Each path is a new rotation, seen through one point. The rows after it are directions, each followed by how far the rotation turns it, in degrees each step (0 if it stays put).
Each turn is a multiple of 5 degrees from 10 to 175, or 0.
Each row of a path follows its step; steps can be skipped.
Path 1:
step 0: [ 13   6 -11   9 -16  -9  -4  -4  18   6  -7   7  25  26  20   1  15  -1
 -20 -20 -37 -19   5  33  -2  -6 -27 -11  19  22 -48 -28 -10]
step 1: [ 10  -2 -23 -18  41   6   8  27  17  23   3 -13 -20  -3 -26   8  -7 -28
  -3   4  10 -24  30  -1 -40   0 -10  -6  -5  33  23  15 -18]
step 2: [ 13   7  -7  26 -27  -9  17  18 -21  33 -19  -4  13 -34 -29  -7 -14  18
 -15  -6  11  19   4 -43  13 -27   7   5   9 -12   2   9  29]
step 3: [ 14  11  -1  -2 -20  10 -14 -24  10  -1 -18   0   5  57   6  40  14  17
 -21  -3 -25   8  16   5  36 -22   9  -5 -12 -16   0   7 -28]
step 4: [ -3 -26 -13 -33  -2  30  -6  27  22 -26  -8 -13 -31  22   4  -2   8 -16
  21  -2  18   7 -25 -16 -40   1  10 -24   2  -6  29  16   6]
step 5: [ 18  -5  10   2  -6  -2  -6  20 -21   9 -10  -3  41 -21 -26 -39  27  18
  25 -14   7 -14 -43  16  27   2   5   1  -4 -11 -14   5  30]
step 6: [-25  10   9 -14   6  -8 -20 -32 -10  10   5  13  -7  22   0  28  41  28
  12  17  -8  -6  36  26   2   6  14  19  -4  37 -19  15   2]
step 7: [ 12 -30  -4   9 -42 -12  16   4  19  -9  13 -10 -32 -18  22   5  -7 -15
  25   5  -2  -6  10  -6 -58 -15 -23   8   8  12  -5  -7  20]
step 8: [ 31  -5   8  30  18  15  11  13  10  40 -15  -6  18 -36  -5  12   0   0
   5  -1 -26 -37 -22  14  31 -13 -13  -4  -6   0  11 -27 -15]
step 9: [-48   7  -1 -15  34   3   0  -7  -6  22 -22   6  -9  27 -26  26  -9  10
  -5  -2 -32  15  27 -25   1  -3   5   2  31  13  24   0  14]
[  3 -16  -3  -3 -16   3  -1  -5   7   2  -1   2 -11  -5  12   9  -3  -1
  -2   2  -5   8  -7   2   5   7  -6 -12  -2   0  -9   2 -12]
95
[ 17   3  -5  -2  -7  10  -2  12  -1  -3   0  -1   6  10  -3  -5  -1   6
 -16   2   6   6   1  -5  -2   5  11   1  -1   6  -3  13  -4]
35
[ -3   6   7  11   1   4  -7   2 -16   4 -11   4   9   3  16   3  -2   3
   4 -10   3  -2  -3  -3  10  -5  -4  -5   0  14  -2   2  -4]
125
[ 13  10   2   5  -3  -3  -5 -13   2  -6   0 -15  10  -3 -12   5   1   7
   0  -6   1   8  -6  11  -1   5 -12  -5   0   2   4  -7  -5]
140
[ -3   3 -10  -9  -3   8   4  -2   3  -2  12  -3   5  13   9   0  -9  -3
   3   6   5  -3  -4   3  -8 -12 -19   3  -8   4   3   4   3]
115
[ 18  -8   7  -9   3  -5  -2  -3  -2   2   2  -1   8   5   3  -7  -3  -1
   8 -10  -8  -8   9 -10   5   3  -8   8  -3 -13  -9   1  -4]
145
